One turn moves each row of this set onto another row. After a few examples, where does it send each row asked below?
j116: [ 34 -49   9   9   7   8  -3  -6  12   7  24  -2  36  11 -19  14   3 -14
  11  27 -36 -44   9  11 -23  40   3 -37 -14  10]
j992: [ 44 -19  24  11 -16   1  17  21  21  -7  31   8  13   9 -13  -6  19  -1
   4  26 -24 -29  22   7 -12  49 -35 -22   8  11]
j395: [-43 -32  -7   4 -19 -10  -9 -16 -43 -12 -10 -29 -11 -35  38  13  -8  -4
 -10  13  31  16 -41  -6  10   1  -3  34 -22  14]
j172: [ 34 -24  13   7 -10 -19  -9   6  76  31  10  28  -8  15 -22 -20  21  14
  -7   7 -16   2 -10 -11 -16  22  -7  23  -4 -26]
j813: [-23  26  -9  -2  -9 -25 -27  12  30  12   2  33 -15 -27  22 -22   2  -1
 -43  23  31   1 -28 -21  14 -29  -3  32 -24 -10]
j337: [ 20 -19  44 -28 -11  35   9 -17  19  -3   5   6  33  29  -2  29   0   4
  30   3 -11  -8  -2  23 -39   8 -10 -35  10 -35]
j589: [-24  18 -24   5  24  12 -31 -25  19  -2 -26   3  -7   0 -28  21 -25   0
   9 -26 -23   4   9 -16  -6 -37  40 -12  13 -17]
j679: [  6  11  11   4 -28 -16   4  23  11 -37   2 -30 -21  30 -10  -7 -24  67
   6 -14   3  43  17  -1  18 -16  -2  16 -12 -16]
j186: [-44  10 -26   2   9 -34 -23  20  41 -26  -3  -9 -12 -44   5 -24  -7  -5
 -13  38 -20  14   7  16   0  -3   3 -12 -35  -3]
j342: [ 53 -43  18   3  10   5  -3  27  54   4  26  14   9  20 -19   3  11   1
 -10  15 -25 -27  -2  -3 -25  19 -13   6   8 -17]
j692: [ 20   6  21  12 -39 -20  20  -9  23   4  28   5  14  -2  -6 -23  31  13
   1  48 -16  -2  24   8  -3  68 -17 -15  -7  23]
j59: [ 34 -34  44 -17  -1  14   3   9  13   7  16   1  20  37  -5  16  -4   8
  31   3  -7 -34  -4  22 -30  23 -18 -31  12 -17]
j633: [ -5   1  -9  -3 -15 -54  10 -23  11  20  17 -43 -23   9  10  10 -17 -20
  24 -27 -30  19  13  13  -9  -3  13  35   6  20]
j338: [-23  29  14 -18 -13   5 -31 -34 -33  33 -20  20   5   9  17   9 -17  -6
  19 -27  34 -11 -12 -18  16 -33  18 -10 -12  -5]
j257: [-39  -2 -12  24 -34  -9 -12 -52 -48  10  19   0  20 -11  15   7 -19   2
 -22  35  29 -11 -15  -3  22  -3   7   3 -22  24]
j858: [  3 -43   0  10  -7  -2 -15 -58  16  43   7   4  32  13 -19   5   1 -10
  14  26 -25 -26  -1  14 -21  44  19 -31 -15   8]
j333: [ 46 -34   3   3 -12   0   7  16  67 -13  31  24  13   5 -21 -11  30   9
 -14  15 -27   4   8  -5 -25  17 -19   6 -11 -25]
j923: [-30  -1 -12   0 -10  -1 -23  17 -15 -25 -28  13 -25 -50  17  -7  16   8
 -19  -4  29  14 -23 -35  25 -11 -12  29 -10  -1]
j369: [-30  23  11 -25   7   7 -18 -20 -37  -2 -33  -8 -14 -33  35  27   5 -22
   9 -14  14   7 -21 -31   9  -4  15  18   8  11]
j169: [ 41  -6  36 -24   6  33   0   7  55 -32   6  17  23  20 -11  20  15  18
 -13  27 -28   5   4  -1 -29  14   8 -20  -7 -42]
j606: [-52   8 -16  20   5   5 -33 -22 -25 -18 -13  -5  -1 -31   4  46 -13   7
 -18 -21  23  -8 -29   5 -14 -17  21   8  11  -9]
j970: [ -2  31  32 -24 -15  -4 -22  -1  -7 -14  -2  -7   3  27  27  10 -26  43
 -28  20  32  19 -21 -19  24 -30  30  19 -39 -13]
j765: [ 35 -14  48 -19  22  27  -9  26  38 -19  14   9  19  21  -3  19  -1   9
  -6  45 -26 -25   3   6 -26  28   2 -29   1 -21]
j475: [ 18 -47   8 -11 -13  10   7 -39  13   6  25  -4  44  13  -3  20   6 -22
  20  18 -36 -22   5  27 -38  33   2 -39 -20  -1]
j569: [ 32 -23   8  -1 -32  -9  20  -6  30  -7  36   4  21  -7  -9 -13  34 -12
  11  21 -32  -8  29  11 -19  48 -26 -26 -16  13]
j973: [ 12  11  42 -18  13  21 -23   1  51 -10 -11  20  20  17  -7   7   2  34
 -21  54 -13  -2  -6  -1 -16  29  24 -26 -17 -37]
j643: [ 13  -6  59 -16 -28  13   0 -25   7  24  -5   5  19  46  -4  12  -7  27
  44  -1  12  -4  -7  21 -19  26  -7 -27  12 -25]
j360: [-31   0 -15  16 -10 -28 -27  31  -3 -48   4 -24 -11 -28  16   7  -2  39
 -41   1  16  18 -13  -6  11   0  18  17 -43   2]
j885: [ 10  41   2   3 -36 -44   6 -22 -11  21  29  -2 -10  -5  22  -9   5 -11
 -16   2   8   4   8 -32  28   5   6  41 -17  41]
j838: [-53  17   5  18 -20   3  17 -31 -23 -34   6 -26   4  -8   4  30 -34  22
  -7  40  -1  19   7  31  -5  11  -5  -9  24   3]
j363: [-29  17   8   9 -20 -35   4 -15 -41 -24  15 -46  -6 -15  32  50 -11   7
 -15 -15  13   8  -7   8  -8  16  24  28   0  27]
j187: [-33  10 -20   5  -8 -55 -24  13   2   2  -1 -15 -30 -43  25   9   8 -21
   0 -37   8   1 -10   4  -7  -3   9  27 -18  20]
j226: [ -7  37   3   2  -5 -13 -22  14 -18 -29 -14 -13 -18  -4   4  31   0  36
  -4 -63  19  18   1 -26   9 -18  27  15  -4  -4]
j511: [  1   6  -7 -12  -6 -30 -11   1 -31  -9 -13 -27 -20 -31  35   3  10  -8
  -4 -12  -2  22  -5 -47  31   9  23  33 -37  36]
j379: [-11  -2   7  -8   0  13 -13  -8 -36 -24 -23 -21  -9  -2  22  36  -7  27
 -28   0  18  28 -32 -45  24 -11  28  51 -14  -4]

j569 moves to j333
j116 moves to j992
And these:
j379 moves to j369
j589 moves to j838
j970 moves to j338
j606 moves to j363
j643 moves to j858

One turn moves each row of this set onto another row. After a few examples, where does it send each row asked below?
j9: [-18  36 -14   7  11 -14  34 -37   8 -36 -22 -70  21 -49  23  24   9   0
  56  15  21 -20 -42  -7  54 -23  -3 -26 -32 -11 -14  18  11  44 -53  17
  26  46  -6 -20 -11]
j68: [  1   9   5 -22  30 -20   3  55  56  47 -27 -48  49  -2  -7  -4  31  46
  50  15  20  18   4  27 -10  41 -16 -25   3 -15 -25   0 -21 -11 -12  21
 -23  28  34  25   7]
j429: [  6  17  -8  37  25 -10   8  -2  58 -31 -51 -60  33 -62 -20  42 -38  42
  12 -21   2  16 -49   6  52 -26 -13 -17 -51  16   3 -17   3  19 -37  23
  24  39  11  42  66]
j622: [ 25 -25 -33  -6  28 -35 -28 -20  62 -50 -22 -21   8 -46   4 -16   4   3
  14   5  17  16  24 -10  15   7 -25 -35 -19   2  23 -18 -30  50 -30  46
 -31  31  38  16 -25]
j464: [ 10   8  -3  -1  15 -32   6  63  52  19 -24 -65  57 -30   7 -23   6  58
  -2  -1   6  35  -7  47 -16  21 -37 -19 -21 -44 -34 -14 -16 -21 -27  19
 -19  50  14  43  33]
j469: [-12  10 -19  -8  12 -23  -5   4  34 -21   1 -39 -30 -99 -41   6 -35  36
  32   8   7   6 -12  35  61 -33  16   0   1 -37 -20  14  -1  33 -42   0
   8  61   8  -1 -35]
j128: [-15  -1  -7 -11  -7 -36   3   6  25 -26 -16 -58 -34 -83 -40  16 -26  40
  31   0  29  15 -26  24  60 -43  14  14  -9 -47  -5   8   4  29 -55 -21
   1  67  21   7 -28]
j620: [  9  51 -19  10   7 -18  22 -31  21 -31   1 -41  43 -47  -3  21  28   9
  36  29  11  14 -71   5  49  -7   6 -22 -21 -27  -9  12  23  68 -25   7
  27  37   1   5 -19]
j472: [  0  13 -20   9   6   6  18 -33   6 -46  -2 -64  19 -51  17  14   5  44
  21  16  39  12 -72  17  25 -16  -7 -23 -32   7 -27  37   0  49 -42  10
  42  32 -30   0  17]
j500: [  1 -43 -17   4 -15 -25  -8  11  62 -63 -42 -77  12 -46  21  -9  -8  24
  -6 -20   8   8 -19   5  12 -17 -42  -9 -31 -17  17 -17 -42  40 -41  48
 -27  28  15  22 -24]
j532: [ -5  17  13  -6  44 -33  -2  45  43  49 -31 -64  62 -27   3 -15  28  46
  53   7 -19  26 -15 -10 -11   8 -31 -23 -31 -41   6   8 -35  -8 -31 -10
   5  57  43  43  11]
j687: [ 13  13  -6 -20  30 -56 -14  35  31  40 -31 -32  38 -42  -1 -29   5  43
  15   8  18  15  15   1 -23  26 -36 -35 -29  -3 -32   4 -30 -27 -28  11
  -8  59  28  31  45]
j375: [ -1 -54 -13  -5  20 -19 -31  -6  71 -52 -15 -34  31 -34 -19  -6   9  32
  35   5  16  16 -20  -8   2  20 -20 -21 -24   1  29   9 -51  49  -7  15
 -25  19  34  18 -23]
j74: [ 11  28  -2   5  35   7  14  -2  23 -36 -39 -54  52 -42 -22  33 -31  17
  42  13  -9  19 -49  46  21   9  40 -49   0   0  32 -15  -6  36 -51  44
  21  14 -20  19  28]
j554: [ -8 -57 -15   2   0 -26  -7  -9  28 -65 -40 -59  14 -27  26  -5   4   6
  35 -12  16  -6   2  -8  -7  -9 -18 -12 -20 -22  45  -7 -42  33 -64  30
 -27  30  26  -1 -17]
j163: [ 17 -37 -11   0  -4 -46 -43 -22  71 -35  -2 -22  26 -49   7  -7   7  40
  -2  -8  26  15 -24  -8  10  -5 -25 -33 -27  -9  40  -3 -54  50 -47  13
  -9  24  38  28 -19]
j195: [  0  -1  -1   0  26 -22   1  50  23  22 -43 -66  41 -29   0 -32 -14  65
  25  20  13   5   3  23 -24  12 -38 -42   8 -59  -4   2 -27 -32 -49  29
  15  33  32  19  40]
j384: [ -4  20 -20  12 -15 -39  10 -56  16 -25 -18 -55  23 -53  -2  34   0  32
  23  29  31   6 -64 -16  45 -25 -25 -31 -44   8 -10  28  18  40 -36   0
  40  49  14  -7   3]
j81: [ -1  -8 -12  -9   6 -25  -7   3  15 -28   2 -37 -24 -84 -30   5 -23  33
  25   5  16  13 -21  53  43 -32  33   0  -1 -32 -12  23  17  30 -50 -17
   4  71   6   4 -34]
j881: [-11   8   6 -12  42 -21   4  62  63  37 -23 -58  56 -15  -7 -11  17  44
  58  13  12  18  16  31  -4  40 -22 -26  -3 -26 -28  -5 -22 -11 -14  17
 -24  40  32  21   9]
j480: [ 14 -41 -17  11  23  10  -8  -2  48 -84 -17 -50  16 -32  19 -45   2  26
   8  -9  15   4 -16  17   2 -10  -8 -22 -16 -39  36  -4 -43  35 -39  39
 -11  21   7  24  -6]
j146: [ -4 -14   1   4  33 -31  -1  38  10  27 -22 -52  63 -13  28 -16  23  37
  46  -4  -8  18  19  32 -32  17 -14 -26  -6 -44   5  15  -4 -20 -60  -7
   1  61  41  23  23]
j791: [ -9  -3  -9  23  35 -19  12 -17  17 -37 -54 -38  37 -34 -18  55 -16  18
  62 -19  24   1 -18  -6  36  -6  21 -10 -44  18  27  -6   7  10 -52  -2
  12  41  29  13  67]
j307: [ 18  20  -1   0  13 -39 -11  33  49  67 -11 -38  50 -25  23  -7  16  65
  16   5   3  19  -1  24 -14   1 -30 -47   9 -31  -2  15 -26  -7 -58  28
  25  32  38  24  14]
j133: [ 21  23 -14  16  17 -25   2  -7  36 -11 -21 -44  40 -47   1  65  -5  40
   2 -28  20  52 -46  29  33 -16  12 -17 -25  22  28 -15   6  42 -73  17
  25  29   8  43  53]
j328: [  8   1   2 -16  42 -51 -20  42  31  33 -26 -40  38 -40  -2 -25   1  50
  16  10  38  19  20  16 -22  36 -38 -39 -20  -7 -27  -3 -25 -22 -40   6
 -10  52  29  31  45]
j782: [ 19  19   0  10  15 -32  -9  15  16 -13 -41 -27  58 -54  -3  57  -8  -8
  19 -24  -1   7 -44  44  37   9  22 -17 -12  30  -2 -22  25  54 -58  36
   0  22  -7  24  17]
j459: [  0  -3  21   5  23 -41  -8  75  38  46 -49 -62  59 -18  20  -6  27  32
  30  -8  18   4  -4  22   4  13 -40  -9 -14 -33 -20 -15   4  -8 -47  -4
 -19  45  56  31   5]
j734: [-12   8  14  -1  49 -30  -6  50  49  51 -22 -72  59 -34   2 -10  20  52
  51  -7 -15  31 -15   1 -13  15 -38 -24 -21 -45   5   3 -35   6 -44 -15
   5  48  41  42  14]
j945: [ 12  14  -2   7  20 -48 -15  36  52  63  -3 -35  54 -38  25 -12  11  52
  21  -6   1  13  13  30  -8   6 -31 -46  -1 -39  -2   6 -27  -8 -68  22
  19  41  39  22  19]
j112: [-14  -8  -9 -19   9 -19  -4  -4  20 -23   2 -49 -33 -85 -45  17 -26  47
  42   9  25  29 -30  34  40 -27  24   3 -10 -29   1  23  -8  34 -49 -36
   9  66   9  11 -28]
j849: [-10   2 -16  -8  -2 -20   2  15  22 -37   5 -37 -14 -82 -43   7 -16  37
  30  -2  13  20 -31  47  44 -20  32  20   4 -50 -20  13   1  38 -36 -15
  -2  59  -3   6 -27]
j526: [ 11  -9 -27   4  23 -28 -13 -12  74 -41 -16 -37  24 -49  -4  -9  20  14
  29  -6 -16  23  -5 -24  18  -1 -27 -19 -10 -41  44 -11 -46  63 -30  39
 -14  22  38  22 -30]
j121: [ -1 -13  -3  -1  19 -27   7  32  17  38 -25 -56  57  -1  40  -7  28  38
  46  -7  -8  13  14  28 -26   3 -15 -21 -18 -32   5  22  -7 -27 -58  -1
   0  59  39  25  24]
j789: [-12 -12 -14 -14   3 -33 -16   8  24 -23   3 -43 -30 -94 -48  21 -25  47
  26  -6  28  27 -27  33  44 -20  13  20 -11 -18 -23  19  -6  37 -40 -26
   2  66   4   5 -15]
j873: [  8  16   7  13  35 -31  -8  -9  30 -19 -59 -23  44 -60 -12  34 -38  -4
  38   0  16 -33 -23  18  50   5  20 -51 -35  34  -3 -23  18  12 -53  30
   3  39  13  11  34]
j861: [-10  46 -21  11  -2 -20  33 -15  26 -39 -24 -63  17 -65  11  18   1  10
  28  11  26 -17 -51  -3  57 -11 -24 -14 -38  -7 -50  -1   9  50 -31  36
  16  35 -21 -12   3]
j205: [ 19  39 -32   6   8 -20   9 -42   8 -41  -8 -24  30 -56  -7  11  12   9
  21  36  25   4 -53  14  37   6   2 -35 -17   3 -37  21  28  55 -19  26
  22  36 -10  -6  -1]
j698: [  6   8  26  -8  22 -37  -6  76  32  48 -50 -60  54 -15  26 -16  32  25
  26 -10  15   1 -20  18   3   9 -33  -7 -15 -33 -25 -12  -4  -6 -45   3
 -14  43  39  38   5]
j823: [ -7  38   8  28  25 -17   9   8  50 -22 -53 -50  64 -62 -29  40 -28  20
  55 -10 -28 -16 -58  -1  57  -5  14 -26 -26 -23  18 -26 -14  32 -41  32
  18  18  -1  22  31]
j621: [ 16 -48 -10  16  15 -17 -24  13  45 -64 -18 -28  26 -33  36 -23  25   4
   6 -38  15  -2 -14  15  13  -9 -14   6 -21 -22  16  -7 -23  53 -42  21
 -25  30  20  25 -19]
j140: [  7   7   8  -8  33 -19   2  46  13  31 -50 -61  41 -27   7 -46  -6  56
  30  18  10  -4  -7  14 -26   7 -33 -39   6 -44 -10   8 -32 -30 -48  32
  15  31  21  17  33]
j905: [  5  12  -9  -6   9 -29  17  58  55  23 -25 -69  47 -15  13 -17  13  60
   4  -6   6  30  -6  38 -18  13 -34 -10 -26 -39 -34  -3 -29 -31 -18  28
 -16  49  10  40  41]
j902: [-16  11 -12 -15  11 -29   4   6  29 -21  -1 -33 -30 -86 -41  12 -16  22
  53   1  23   3  -8  31  64 -21  30  10  -1 -38 -17  10  -2  37 -45 -11
  -6  59  13  -7 -34]
j715: [ -5  15  -8   4   2  -8  21 -17   9 -40  -2 -57  30 -39  18  33  33  20
  34   0  50  10 -75  11  40  -7   2   2 -43  12 -31  22   8  61 -38 -10
  16  38 -21   1   1]
j611: [-21 -13 -16  -7   2 -26  -1  11  15 -32 -23 -51 -35 -89 -49  11 -41  41
  36   9  23   6 -17  25  48 -30   8  15   1 -30 -24  18   3  24 -38  -7
   3  65  15  -3 -17]
j818: [  1  -5 -18  13  45   8  12  -1  25 -37 -38 -55  37 -31 -30  61 -15  31
  50  -1  10  44 -33  29  12  19  17  -9 -14  40  11   4   9  39 -24  21
  12  25   0  24  54]
j552: [-16  21 -22   5 -13 -24  23 -34  25 -41 -28 -60  27 -47 -25  35   8  34
  43  32  43  11 -68 -21  41  -1 -19 -10 -43   2 -26  20  10  45  -5   0
  16  39   5 -11   7]

j133 moves to j429
j464 moves to j734
And these:
j552 moves to j9
j121 moves to j687
j622 moves to j621
j81 moves to j789

